One turning vector, and how many ticks it has turned:
The counts run from 0 to 1047.
[ 23  37 -16  12  11   5   0  12 -19 -13  22 -21 -20   7  -4  -5   9 -13
  28 -14  42 -22  -1 -29  12  19  -3  -3   4  42 -53  24  17  -4  -2 -36
   7 -11  12 -22 -35  -9 -19  -6  12 -12  23   7 -20 -56 -22  -1  38 -23
   2  -2   5  -5  12 -23   2  22  -6 -20  -4   8  17   4  18  33   5  -1]
277
[-21   9  -1  -9  23   6  49  -4  -3  30 -17 -12 -12   4   0   8   5 -32
  -6  -3  12 -25  32 -27  -3  -3  23  19   2  29  27   8  -6 -20 -23 -23
  13  -6   2 -26 -32  30 -11  22  14  29  11  -8 -26 -19  24  17  50  31
  17 -28 -12   3  -9  -8 -16  -2 -19 -16  18  42   5 -17 -20  -2  -6 -23]
89
[-18  12  16   8  -4 -20 -10   8  13  -4  39 -33 -27 -28   2   2  -3 -52
  -1   3   0   6  28   8  -5  25  36 -49  14  19 -27  17  14  -2  18 -32
  16   9  -8   6   2  -6  15   5  -9  19 -17  29   5  20  -6  46   6 -11
  27   1 -15  33  -2   3   3  26  45 -14  28   5  19   5  13  11  22  -3]
677
[-18   0 -32 -22  10  13  21 -17  -9  22 -36 -35 -15   1  21 -10   7  -2
   7  -3  46   3  18 -24 -12 -16   7  -4  -7  13  14  -4  22 -44 -14 -24
   7  14  15   7 -27  34 -21  -1  29  30  16 -10 -24  -9  18   5  46 -17
  14 -12 -19 -11 -28  11  -8  13 -24   2 -18  23 -12  -3 -19  35  18  -9]
228
[ 24 -26   3   3 -18  22  30 -27  -3  40 -17  -9   9 -15   3  29  10  -4
 -10 -11  27 -22  28 -29 -17 -33  30 -15  11  39 -15 -10  18 -27   2 -15
 -11  -4   7  -9 -12  24  12 -23  -6 -11  11  24   0 -19   5 -19  37 -22
  -6  24  12  -9  -9 -21  -2  -8 -22 -11 -10  30  -6 -34   1  34  54  17]
7
[ 43  -1   0   7  11 -12 -20 -24 -30  19  36  10 -25 -10  14  12   1 -10
  -1   2  21 -22  23 -12 -11 -11   8 -32   6  53 -39  10  22  11  11 -29
  12   1   4 -13 -13  -2  21  -8  -5  20 -18   9   5 -19  -8   4  25 -41
 -17  -1   9  28   4  -8  16  21   4   0 -15  19  -4 -38  20  39  35  21]
910
[ 15   5 -38  -4  12   7  28 -31   9  43   5  16  -8 -17  25 -10   8  -1
   6   5  10  -7  20   0 -21 -27  42 -16 -13  40  10   2  41 -13 -23 -11
  22  18  18 -16 -17  10 -18  18   1  29  -2 -19 -11  -4 -11  24  24 -29
 -21   3 -24  25 -37 -22   9  15   3  -1 -16  25  -8 -16  -8  41   0  -2]
218
[  5 -32   0   6   9  28  29  13   0  24   4 -43 -22   8   8  -9  15   1
  -6 -17  23   8  20 -36  18   1  11  16  30  13 -16  -8  -6 -27  -4 -10
   2  -5  19 -26 -30  33  -1  19  36  15  -2  -4 -27 -22  19  12  56 -16
  -7   0 -16   5   7 -20 -10  18 -15 -36  14  29   7  -7 -14 -10  17 -22]
793
[-29 -20   6  17   2  29   4   3   1   5  17 -17 -14   1  20   8  10   1
   8  -3  -4 -19  16 -15  14  29  50 -28  23 -12   1  16  10   1  16  -6
  23  21  29 -11 -58 -27  42  21   9  18 -30   0 -10 -22   7  18  28 -17
  41 -31 -14   8   3 -10  12  10  35 -13 -10   7   0  -2   0 -13  11 -18]
883
[  4   5   9 -19   3  -7 -27  -7  -1   7  17 -11 -27 -22   5   4  16 -27
 -27   1  33  21  39 -17 -22 -21  -7   2  12  28 -12 -13   3  -3 -32 -27
  -4  12   1 -16   0  54 -20  -5  28  37  -3  -4 -38 -19  19  13  32 -40
 -23   5 -30  33   8  19  18  36  -7 -12  -8  11 -15 -24  -4  39  25  -6]
440
[ 22  26 -17   5  -4 -16  -7 -20 -21  31  24  20 -11 -27  -2  15 -14 -23
   8  -5  10 -27  28  -4 -22 -13  23 -48  -3  46 -17  19  42   6  -6 -27
  27  12  23  -8 -27 -12  -8  17 -19  28  -9   8   0  -8 -34  36  20 -16
  -7   8 -21  34  -3  12  23  15  20  11  -6   8  -2 -15  24  31   1  11]
207
[-17 -20  29  12 -20 -24 -13   8  31  -5  42 -22  -8 -37   4   6  20 -45
  -9  12  -2  -9  37   4  -6  22  35 -53  21 -10 -18  19  16  20  21 -18
  23  -3 -15 -10 -12   3  12  -6   4   0   3  17   5 -17  -3  34  13 -12
  25   1  -5  43  -3  13  -6  13  33 -14   1   6  21 -11   2  12  35  -5]
674
[ 36  27 -17   8   4  -5  -2   4  -8  10  20 -13 -16   0  -1  21   6 -33
 -25 -12  40 -20  20 -21  -3   1   7 -24   0  36  -7   4  -5   5 -31 -10
  32  -9 -18 -37   4  13 -27  16 -10  17   7  -4 -14 -28  -8  21  40  -4
 -22   1 -23  22  19 -22  15  38  -6 -17  -3  29   9  -7 -17  34   2  -1]
430
[-14   6  23 -10 -13 -23 -23  -9  16  -7   1 -45 -22   8   1  -3  21 -20
 -14   4  28  -5  28 -10   6  26  28 -27   7  10 -22  -2   5 -11  21 -27
 -10  14 -15  -1  -5  27  -7 -27  27  17   6  42  -2   3  21  13  23 -10
  46   0  -5  -2  18   3 -14  31  12  -2   6  18   2  -3 -14  42  52   0]
524
[ 21  -4  13  10  32  10  40  18 -14   8  27   2  -5   1   2   6  -2 -14
  16 -12  16 -44   6 -22  -1  -1  24  -9   9  20 -23  25   3  -1 -25 -27
  56 -26  22 -20 -45 -19  22   9  -3  -4   0  -5  13 -51 -27  10  50 -17
  -1 -32  17  -1   2 -22   1  -3   0 -27  -8  21  19 -18  21  32   1 -15]
416
[ 21  30 -31  23  -9   5  27  -6  17  -3  28 -13 -10  -5   9 -13  10 -23
  39 -14  20 -33   6 -11  16  17  30 -22 -16  35 -37   7  43  -2  21 -34
   7  -2  10 -28 -23 -20 -31   7  10  -7  27   6  -5 -27 -22  14  16  -7
   4   7 -11   4 -10 -43   1  12   6 -22  -6  14  23   3  13  37   1   9]
134
[-31 -20   7   8  -3   6  17  16  39  15  25 -28 -18 -15   8 -10  -5 -18
  19  -4 -19  -1  25  -2  -9  10  27   8   6   3 -25  -2  18  -2  42 -31
  -4  13  21 -23 -38  25  -9   0  40   7  14 -22 -19 -29  20  25  27   3
  29 -15  -8  36 -22   5 -36  -9  -5   5   1  14  23  -7   5  -9  13 -13]
462
[-22 -33  21  28   9  15  38  -6  21  10  10 -20 -17 -10  23   3   6 -13
  19   3 -11  -5  22  -4  16  40  51 -21  12  -2   1   7  20 -26  33 -16
  24   9  10  -7 -34 -17  34  24  13   9 -11   8   2   8  -4  28  26   2
  41 -13 -12   0 -14 -20 -10   2  21 -25  19   4   7  -8   9 -29  15 -21]
1023
[  6  18 -20  -5 -15  28  13 -15  24   5  13  -9   2 -25   2  -7  16  11
  19 -23  31 -11  -3 -29  -4 -24  20  -6   4  43 -33 -12  16   1  -3 -30
   2  -9  20 -30 -32   9 -30  -3   7  -5  27  -2 -16 -54 -11  -4  17 -28
 -20  13  -8   8 -18 -13  12   1  -1 -18 -24   0  -1   7   9  56   1  12]
983
[  7  17  15  19   1  17  17  14   3  18  43   8  12 -40 -10  19   2 -26
  20 -16 -20 -33   2  -4  -5  -3  24 -23  11  31 -38  25  22  23   2 -32
  10 -13  27 -26 -44 -21   6  33  -2   9  -3  -6 -15 -34 -17  25  17  -9
   1   1 -12  27  -6  -8  19  -3  44 -13  11   8  21   2  36   1 -12  -8]
970
[ -1  14 -27   4  18 -16  49 -22  -1  14  13  -6 -32 -25   1 -26 -37  -1
  36  -1  13 -13  11   3  -6  -6  46 -39 -15  32 -21   5  37 -27   1 -22
  30  13  31   1 -35  -6   2  11 -16   7   1  10   2  -7 -45  31  29   3
  -1 -12 -12   0 -24 -22   5   7   8  -9  15  18   3   6  21  27  -3   8]
696
[  8 -21  21  12 -10   6  18  16  -3  11  33 -30   2  -5  -2  13  -3   6
   7 -20   9 -57  11 -22  -1   2  41 -49  24  16 -35  13  -2   9  16 -23
  32  -4   7 -19 -43 -18  23 -16 -11 -27   2  15  19 -43 -14   7  32  -8
  19 -14  26   3  -1  -8  -9  -7  14 -11  -3  14  17   4  19  19  27   5]
1039
[  9  -2   1 -12  35   6  37   2 -23  17  -3 -20  -7  -8  -5  -2  -8  22
  18 -12  38 -28 -11  -7   0 -20   5 -11   2  20 -20   8   1 -35 -14 -42
  37  -9  33   5 -40   6   2 -25  -3 -16   3   7   4 -28  -8   8  56 -22
  -5 -37  11 -20 -25  -7  -8   1 -13  -5  15  18  12   0  30  47  25  -4]
558
[  9  19  -3  -7   8  20  25 -19  12  37  17  17  23 -25   7   8  38  -4
   7   4  11 -24   6 -13   4 -36  41 -19  -5  49  -2  20  19 -20 -27 -46
   8  -5   9 -12  -3  -5 -18  11  -1  27   1  22  -8 -10 -11  19   6 -27
  -8  20 -25   3 -19  -4  25  13  17 -11  10  13  -8  -5  17  62   2  10]
354
[  7  -5  19   0 -24  17  19  -5   1  27  24  14  20 -43 -17  43  -1 -26
   8 -22   6 -32  12  -9 -15 -23  33 -51   9  27 -19  12  14  15  -6 -32
  26 -11  10 -14 -22  -8  10   3 -24  -2   4  18  16 -32 -17  19  10 -19
   0  21  12  24 -11  14  18  -6  21  -4 -15   0   5 -14  32  26  10   9]
344
[-10 -13  21   4  22  20  -3  10 -34  18  23 -20 -21 -15  13  23  -7  12
  15   0  -1  -2  -8   1   8  12   2 -13   2  30 -30  17  10 -41  17 -41
   9  10  38   2 -31 -14  33 -12   9   7 -29  15 -16  -3  18  18  35 -21
  32 -29  12  -1 -12  -5  15  21  23 -12  11   6  11 -11  52   9  30  -4]
402
[ 15  28  -4   5  -9   5   6   8   7   3  33 -15 -11   1  22  -2  23  -7
  -8  -9   4 -56  -7  -6  16  15  37 -44 -10  35 -18  18   3  13  16 -28
  25  -3 -13 -21 -23 -27  -2 -17 -12 -11  -3  16   4 -10   0  13  20   0
  34 -37   7  18  -6 -29   5  -4  22 -14   5  20  28  -8   6  49  23  13]
897
[ -4 -13  -3 -13  -1  23   1  -1 -16  57 -24 -14  14  -8 -11  35  28   4
 -39 -18  14 -16  23 -18 -14 -41  17 -11  20  27   2  -1 -23 -33 -12  -9
  -8  20   4 -16  -9  24   2   6   9  18  -9  19 -23  -9  44  13  50 -12
   4  18 -13  17   5  10  15  19   2  -8  19  36  -4  -4  -9  15  28 -14]
721
[ 31   2   1  24  10  31  18   0  14  -5  53  -2  -1  -3  17   6  13  -7
  21  -2  10 -31  -2 -18  10   6  18 -17   1  29 -31  13  26  31   1 -39
  30 -20  18 -40 -43 -24   4   8  13 -13  12 -18  -4 -65 -19   4  18 -25
  -1 -24   8  20 -12 -14   5  -3  10 -20 -27   2  13 -18  18  34  -2  -1]
272
[ 31 -10  -2  -2  -3   5   9  15 -27  44  -8  -8   7   2 -10  20   4  -1
 -26 -26  33 -47  24 -34 -14 -37   2 -18  20  16 -15  15 -22  -8 -35  -9
  19  -2  16 -19 -36  23  -9  -6   1  -9  10  10  -1 -45   7   5  68 -13
 -17   5   2  10   5 -11   1  19 -10  -6  11  38  16  -3  -5  31  14 -12]
569
[ -1  18  11   7  23  10  19 -11  20  11  30  23   0 -23  -9  -6   7 -16
  45  -1   7 -33   8 -27   3 -12  24   7   4  49 -29  16  29  10 -11 -44
   4 -11  17 -20 -56   8  -5  15  23  26   8   7 -19 -46 -17  12  14 -16
  -1   1   5   7  -7   5  -6 -16  16 -11  -1  11  -4  -2  29  31 -10   8]
978
[-36 -27   3   9 -17  32  20 -13  23  16  10 -44 -12 -27  29  -2  21   4
  -8  -5   0  25  11   5  30  17  41 -17   1   1  -3 -22  19 -34  32 -21
   5   9  11 -16   3   7  21   3  19   5 -21   3 -13  18  24  22  22 -17
  29  -6 -24  18 -34 -23  13  12  10 -25   6   3   6 -11  -4   1  36 -11]
1018
[ 44   5 -21  12   5 -23 -11  13 -32  42  33  -5 -15 -17   4  13 -18  -8
   4   5  11  -6  15  20 -17 -20 -10 -35  -6  23 -40  17  32  -6  14 -23
   4   7  31   2 -30   6  -7  -4   3   0   3   7  -1  -8  -6  22  33 -32
 -16  14  -5  34 -15   4   8  23   1  14  -7  11  14 -24  39  29  31  -3]
64
[-14   6  28  -9  -6  33  -6   9  -3  13  48  -5  -8 -46  -8  37 -11 -11
  -6 -13 -30   3   4   0 -19 -11  11   6   8  38 -40   1  -1  14  21 -41
   4  -5  17 -34 -32  -1  27   8   1  13 -22  -1 -23 -25  15  21  22  -9
  -2  -9   1  48   1  16  25 -17  38  -9   7  -1  22 -19  44   2  15   0]
963
[-24 -19  12 -19  12   3 -25 -11  22  -8  25 -37 -36   7  34 -16  20  19
 -18  -1   4  -8  20 -12   6  10  34 -28  21   0 -26   1  -8  15  18 -20
  21   9   3 -29 -44   3  27 -27  16  17 -10  -1   4 -34  18  19  16 -14
  22 -50   4  20   1  12 -19   6  15 -19  -8  14  17   4 -10  38  16   6]
41
[-42   1   8  -6  -5  -1  47  -1  22 -11  13 -32 -14 -26 -11   6 -32 -35
  12  -7   0 -11  17   2 -16  20  35 -18   0  10 -15   4  16  -5  35 -29
  22  -1  11 -10 -52   7  -6   2   7  -8  19  -5   2 -21   7  23  24  21
  38 -29   4  19 -18   3 -29 -37  10  -7  -9   2  26 -17  20  -6  16  -3]
469
[ -7 -27  27   4  21 -13  -1   1 -23  19  25 -12 -12 -22  13  -2  -4  -6
  26  11  -5   0  13  25   1   8  12 -23  10  11 -37  11  32 -25  29 -34
   4  11  26  14 -19  -6  35 -17  21   3 -16  21  11   6  -5  25  23 -29
  24 -12  -2  10 -22  12 -16   4  22   4  15   4   4 -31  39  21  45   7]
542
